In the data rows, 128 means zero.
Here are some numbered points:
[177, 117, 173, 156, 150, 185, 107, 117, 159, 113, 127, 133, 133, 124, 107, 164, 114] 0
[157, 151, 148, 136, 77, 123, 118, 101, 113, 126, 124, 137, 127, 86, 138, 149, 120] 1
[101, 123, 107, 136, 159, 121, 89, 177, 103, 137, 139, 114, 148, 155, 167, 116, 119] 2
[156, 149, 147, 140, 107, 108, 112, 98, 119, 105, 122, 159, 108, 98, 161, 163, 130] 3
[130, 153, 149, 121, 179, 125, 159, 104, 138, 122, 119, 150, 133, 135, 134, 154, 135] 4
[102, 101, 125, 107, 165, 135, 87, 166, 128, 139, 149, 107, 132, 145, 152, 115, 125] 5
[153, 144, 156, 143, 128, 144, 135, 99, 152, 103, 130, 180, 121, 92, 89, 140, 134] 6
[120, 140, 131, 130, 156, 135, 123, 125, 142, 113, 118, 142, 162, 144, 140, 149, 111] 7
[148, 141, 185, 177, 17, 172, 91, 132, 139, 136, 113, 163, 138, 80, 87, 171, 108] 8
[126, 144, 42, 151, 76, 126, 165, 134, 78, 160, 155, 105, 136, 178, 110, 50, 132] 9
[123, 110, 163, 116, 174, 125, 110, 140, 140, 148, 128, 117, 118, 148, 154, 121, 147] 10
[139, 146, 160, 128, 151, 132, 140, 122, 154, 121, 123, 141, 140, 101, 121, 146, 127] 11
[155, 173, 63, 195, 77, 74, 142, 124, 66, 116, 111, 147, 136, 164, 161, 108, 113] 12
[144, 148, 151, 143, 159, 128, 116, 125, 152, 125, 123, 127, 131, 125, 123, 147, 125] 13
[158, 126, 74, 167, 108, 121, 139, 140, 114, 151, 133, 106, 128, 137, 134, 116, 125] 14
[212, 115, 198, 61, 72, 137, 73, 111, 102, 99, 50, 207, 212, 70, 83, 199, 145] 15
[138, 89, 187, 78, 219, 114, 108, 153, 178, 164, 129, 110, 132, 199, 159, 127, 181] 16
[115, 155, 98, 135, 143, 118, 128, 142, 118, 118, 119, 126, 159, 125, 150, 138, 110] 17
[183, 177, 157, 159, 183, 130, 166, 115, 147, 89, 51, 135, 154, 118, 140, 186, 94] 18
[155, 179, 178, 135, 102, 126, 126, 137, 118, 104, 106, 145, 150, 89, 107, 172, 116] 19
[103, 136, 117, 127, 183, 123, 105, 160, 105, 131, 124, 124, 148, 131, 172, 127, 129] 20
[126, 126, 164, 117, 188, 127, 126, 141, 145, 131, 114, 106, 127, 136, 141, 125, 132] 21
[85, 118, 118, 116, 203, 105, 96, 170, 92, 123, 125, 126, 154, 121, 182, 135, 136] 22
[164, 103, 121, 135, 179, 134, 100, 138, 143, 128, 156, 95, 142, 126, 102, 141, 112] 23
[135, 131, 0, 214, 116, 175, 175, 120, 94, 145, 155, 84, 146, 56, 161, 34, 122] 24
[114, 151, 136, 144, 163, 150, 155, 95, 147, 118, 115, 117, 148, 136, 103, 144, 111] 25
[141, 163, 65, 193, 100, 81, 157, 124, 65, 114, 105, 133, 140, 151, 182, 107, 125] 26
[128, 182, 136, 174, 178, 154, 134, 81, 132, 130, 142, 173, 174, 106, 65, 181, 125] 27
[125, 123, 137, 108, 159, 166, 118, 134, 137, 137, 119, 106, 145, 133, 142, 136, 125] 28
[78, 135, 151, 122, 122, 196, 67, 89, 134, 49, 118, 183, 154, 92, 63, 191, 160] 29
[92, 107, 130, 112, 187, 122, 89, 167, 117, 138, 139, 122, 133, 144, 169, 124, 134] 30
[139, 158, 77, 198, 117, 89, 141, 140, 61, 110, 99, 138, 132, 153, 172, 124, 118] 31
[120, 90, 165, 91, 202, 128, 96, 160, 156, 158, 135, 105, 127, 182, 167, 119, 157] 32
[134, 145, 0, 86, 0, 40, 140, 168, 141, 144, 184, 61, 90, 150, 68, 84, 107] 33
[120, 101, 40, 161, 94, 144, 197, 155, 117, 170, 140, 91, 92, 143, 85, 87, 134] 34
[134, 97, 145, 124, 103, 164, 123, 142, 115, 130, 138, 89, 167, 114, 95, 133, 134] 35
[112, 123, 144, 125, 179, 132, 110, 141, 130, 135, 130, 141, 131, 133, 151, 147, 136] 36
[141, 113, 152, 121, 175, 138, 107, 138, 136, 125, 114, 118, 137, 136, 155, 116, 120] 37
[136, 119, 81, 113, 81, 194, 187, 137, 106, 183, 166, 80, 160, 163, 51, 123, 133] 38
[212, 167, 56, 149, 136, 160, 175, 142, 177, 97, 81, 182, 172, 38, 3, 193, 152] 39
[113, 84, 93, 87, 77, 120, 135, 113, 137, 182, 91, 86, 137, 152, 112, 157, 148] 40
[126, 114, 79, 126, 149, 106, 133, 109, 129, 150, 80, 90, 162, 211, 224, 105, 35] 41
[146, 146, 155, 128, 95, 135, 118, 106, 128, 107, 119, 172, 115, 105, 109, 148, 138] 42
[93, 119, 106, 26, 48, 142, 201, 44, 92, 193, 129, 153, 72, 78, 123, 85, 102] 43
[116, 140, 95, 158, 115, 102, 112, 139, 90, 122, 130, 129, 138, 150, 162, 108, 120] 44
[97, 105, 130, 112, 186, 122, 88, 168, 123, 140, 145, 114, 133, 145, 169, 123, 134] 45
[142, 179, 28, 191, 60, 94, 149, 119, 67, 133, 100, 149, 138, 165, 149, 103, 117] 46
[142, 122, 200, 92, 116, 101, 77, 144, 146, 96, 97, 137, 137, 69, 62, 84, 182] 47
[99, 100, 128, 121, 167, 135, 86, 161, 130, 140, 150, 115, 126, 145, 146, 118, 125] 48
[213, 97, 194, 145, 108, 182, 153, 92, 133, 169, 136, 97, 135, 94, 95, 154, 120] 49
[127, 112, 153, 112, 178, 127, 117, 138, 138, 138, 120, 108, 126, 145, 160, 126, 149] 50
[128, 132, 119, 120, 67, 141, 136, 92, 115, 39, 92, 81, 121, 142, 53, 72, 150] 51
[73, 113, 100, 70, 5, 107, 164, 78, 160, 182, 55, 98, 121, 104, 93, 54, 109] 52
[55, 207, 78, 139, 87, 46, 121, 46, 132, 95, 153, 86, 63, 135, 148, 146, 62] 53
[177, 184, 148, 136, 130, 133, 195, 107, 173, 104, 70, 192, 204, 136, 117, 171, 107] 54
[117, 138, 104, 152, 149, 95, 123, 142, 83, 118, 125, 138, 133, 128, 173, 127, 129] 55
[103, 126, 108, 134, 174, 116, 103, 164, 100, 126, 130, 120, 156, 141, 164, 127, 116] 56
[151, 157, 206, 144, 100, 124, 169, 112, 153, 106, 126, 167, 167, 143, 117, 190, 145] 57
[116, 90, 142, 105, 177, 137, 98, 151, 145, 153, 138, 95, 114, 155, 162, 110, 138] 58
[121, 91, 144, 140, 150, 133, 104, 149, 152, 111, 143, 93, 138, 114, 126, 100, 118] 59
[130, 146, 109, 159, 135, 96, 123, 141, 89, 116, 107, 144, 139, 127, 171, 135, 129] 60
[165, 177, 169, 140, 115, 152, 147, 107, 135, 98, 63, 179, 152, 38, 112, 168, 101] 61
[127, 159, 195, 165, 99, 126, 111, 105, 163, 129, 119, 183, 136, 95, 86, 132, 145] 62
[98, 95, 137, 111, 168, 147, 86, 165, 134, 144, 146, 95, 125, 158, 161, 110, 121] 63
[106, 93, 134, 132, 127, 138, 97, 136, 140, 136, 146, 112, 134, 136, 129, 136, 109] 64
[107, 92, 138, 109, 176, 136, 84, 164, 141, 141, 151, 96, 115, 153, 163, 115, 127] 65
[130, 162, 34, 180, 62, 106, 152, 111, 70, 148, 115, 133, 139, 157, 135, 92, 109] 66
[170, 154, 161, 122, 143, 106, 118, 139, 199, 114, 86, 166, 152, 43, 73, 157, 131] 67
[129, 94, 130, 107, 131, 136, 112, 142, 145, 115, 140, 93, 137, 130, 141, 110, 123] 68
[69, 173, 231, 59, 0, 112, 183, 125, 0, 115, 238, 14, 138, 161, 178, 198, 36] 69
[110, 135, 144, 143, 139, 108, 137, 126, 114, 132, 126, 169, 119, 102, 137, 158, 143] 70
[129, 145, 149, 143, 154, 122, 142, 112, 127, 128, 120, 191, 140, 107, 130, 171, 124] 71
[119, 100, 146, 124, 138, 143, 90, 139, 136, 140, 151, 107, 114, 121, 130, 117, 119] 72
[104, 97, 128, 114, 163, 141, 85, 161, 131, 144, 145, 110, 128, 150, 151, 116, 126] 73
[125, 155, 162, 145, 107, 110, 128, 108, 136, 125, 133, 178, 107, 87, 111, 155, 137] 74
[131, 134, 167, 115, 165, 136, 131, 117, 144, 134, 121, 134, 127, 127, 143, 149, 131] 75
[97, 126, 114, 127, 171, 116, 97, 166, 105, 129, 139, 114, 147, 143, 166, 122, 121] 76
[112, 100, 146, 115, 184, 133, 94, 160, 140, 143, 141, 102, 118, 152, 167, 115, 130] 77
[62, 0, 41, 88, 30, 130, 227, 40, 162, 110, 110, 114, 37, 214, 104, 0, 158] 78
[142, 187, 97, 161, 51, 93, 122, 125, 93, 112, 132, 126, 115, 124, 143, 137, 138] 79
[172, 132, 141, 127, 100, 157, 188, 77, 171, 103, 119, 173, 137, 63, 84, 135, 112] 80
[132, 96, 118, 134, 69, 153, 152, 198, 136, 155, 31, 87, 108, 24, 88, 143, 247] 81
[121, 119, 77, 142, 100, 131, 146, 157, 110, 139, 159, 97, 116, 135, 110, 110, 107] 82
[174, 136, 177, 104, 70, 84, 212, 116, 161, 72, 123, 82, 104, 106, 50, 151, 147] 83
[127, 140, 143, 117, 175, 135, 113, 107, 161, 120, 117, 137, 126, 115, 131, 153, 146] 84
[125, 136, 116, 152, 122, 105, 103, 139, 106, 131, 133, 128, 132, 141, 153, 120, 130] 85
Which three points above are nearest to each new point? Their numbers follow each, nearest first.
[148, 83, 151, 93, 72, 62, 153, 87, 109, 139, 182, 157, 129, 103, 114, 118, 24] 1 64 74
[127, 153, 110, 165, 140, 89, 116, 131, 84, 114, 114, 153, 137, 122, 174, 140, 130] 60 55 85
[128, 94, 144, 94, 121, 154, 94, 72, 154, 116, 143, 76, 123, 173, 159, 113, 133] 68 72 64
[120, 162, 160, 145, 101, 103, 128, 105, 132, 113, 119, 167, 111, 103, 114, 157, 140] 74 42 70
[125, 156, 188, 113, 129, 121, 148, 121, 139, 116, 123, 156, 146, 103, 88, 134, 110] 11 6 19
[120, 123, 137, 127, 154, 129, 124, 129, 132, 130, 126, 146, 133, 136, 145, 139, 140] 36 75 7
[87, 127, 111, 121, 218, 86, 101, 167, 76, 117, 110, 134, 166, 107, 187, 144, 137] 22 20 56
[146, 163, 171, 133, 169, 124, 112, 109, 126, 104, 116, 115, 118, 115, 137, 118, 108] 13 75 11
[109, 119, 78, 146, 118, 130, 137, 141, 118, 128, 135, 110, 120, 142, 118, 120, 140] 82 14 85
[159, 164, 80, 126, 113, 84, 43, 77, 149, 86, 102, 23, 145, 200, 23, 175, 176] 51 23 40
[128, 124, 92, 110, 120, 138, 117, 109, 151, 101, 99, 152, 150, 165, 135, 104, 87] 7 17 68
[135, 152, 167, 147, 154, 125, 142, 127, 145, 125, 115, 166, 139, 104, 123, 143, 136] 11 71 13
[118, 115, 153, 122, 131, 145, 72, 126, 147, 130, 164, 120, 102, 120, 106, 111, 117] 72 64 59
[84, 12, 3, 44, 60, 126, 67, 112, 99, 101, 222, 19, 43, 229, 121, 85, 95] 33 82 68
[149, 84, 209, 66, 233, 106, 109, 153, 198, 175, 137, 127, 139, 215, 146, 133, 202] 16 32 10
[41, 168, 118, 74, 56, 136, 165, 140, 55, 153, 147, 81, 46, 149, 130, 0, 91] 9 82 43
[127, 82, 77, 124, 147, 162, 168, 133, 140, 130, 159, 142, 109, 121, 92, 137, 94] 82 64 23
[114, 84, 99, 138, 124, 143, 187, 171, 183, 134, 67, 164, 150, 159, 75, 56, 131] 34 82 68
[120, 94, 165, 98, 200, 123, 108, 152, 154, 156, 129, 109, 128, 168, 174, 128, 157] 32 10 50
[91, 155, 25, 202, 91, 127, 130, 149, 69, 171, 192, 143, 136, 225, 114, 79, 112] 9 66 46
[155, 84, 233, 170, 129, 145, 127, 115, 123, 121, 95, 143, 161, 104, 96, 167, 128] 0 57 11
[137, 67, 7, 150, 97, 149, 210, 158, 122, 139, 153, 82, 58, 127, 68, 106, 158] 34 82 14
[176, 187, 163, 209, 174, 149, 125, 129, 97, 113, 106, 145, 154, 99, 117, 123, 106] 13 19 11
[188, 95, 99, 138, 94, 136, 95, 121, 179, 111, 150, 116, 39, 77, 129, 109, 162] 72 68 42
[155, 166, 152, 133, 144, 143, 170, 125, 171, 129, 107, 164, 160, 128, 118, 160, 95] 11 54 4
[133, 25, 75, 41, 71, 123, 161, 165, 140, 107, 63, 195, 113, 89, 107, 99, 133] 40 68 42
[116, 136, 175, 120, 108, 122, 133, 93, 145, 121, 147, 162, 112, 91, 123, 137, 123] 74 42 6
[119, 150, 104, 135, 142, 119, 130, 148, 119, 127, 127, 125, 143, 139, 120, 120, 106] 17 85 7
[129, 144, 160, 135, 146, 126, 142, 109, 139, 119, 133, 156, 113, 114, 112, 149, 124] 11 13 75
[134, 126, 118, 137, 45, 140, 120, 221, 72, 139, 188, 53, 115, 129, 136, 74, 143] 82 14 9
[148, 137, 75, 134, 72, 158, 131, 152, 185, 114, 128, 89, 78, 123, 153, 84, 188] 14 68 82
[116, 148, 106, 133, 173, 124, 128, 142, 103, 127, 128, 134, 158, 127, 151, 145, 117] 17 20 56
[109, 89, 145, 115, 127, 160, 78, 145, 141, 136, 158, 93, 118, 131, 131, 98, 116] 72 64 68
[143, 58, 7, 158, 115, 150, 203, 166, 111, 141, 145, 81, 55, 130, 55, 110, 157] 34 82 14
[106, 112, 160, 122, 138, 97, 129, 182, 204, 112, 108, 131, 205, 156, 152, 158, 67] 7 64 17
[115, 135, 86, 105, 120, 112, 194, 47, 69, 170, 230, 88, 117, 171, 89, 74, 180] 9 38 82
[117, 141, 139, 149, 124, 108, 135, 122, 112, 122, 122, 165, 116, 105, 142, 154, 139] 70 74 71
[172, 126, 76, 94, 81, 212, 161, 123, 93, 255, 161, 78, 108, 110, 21, 65, 143] 38 34 9
[142, 89, 193, 81, 220, 112, 112, 149, 180, 168, 129, 115, 133, 199, 158, 129, 185] 16 32 10
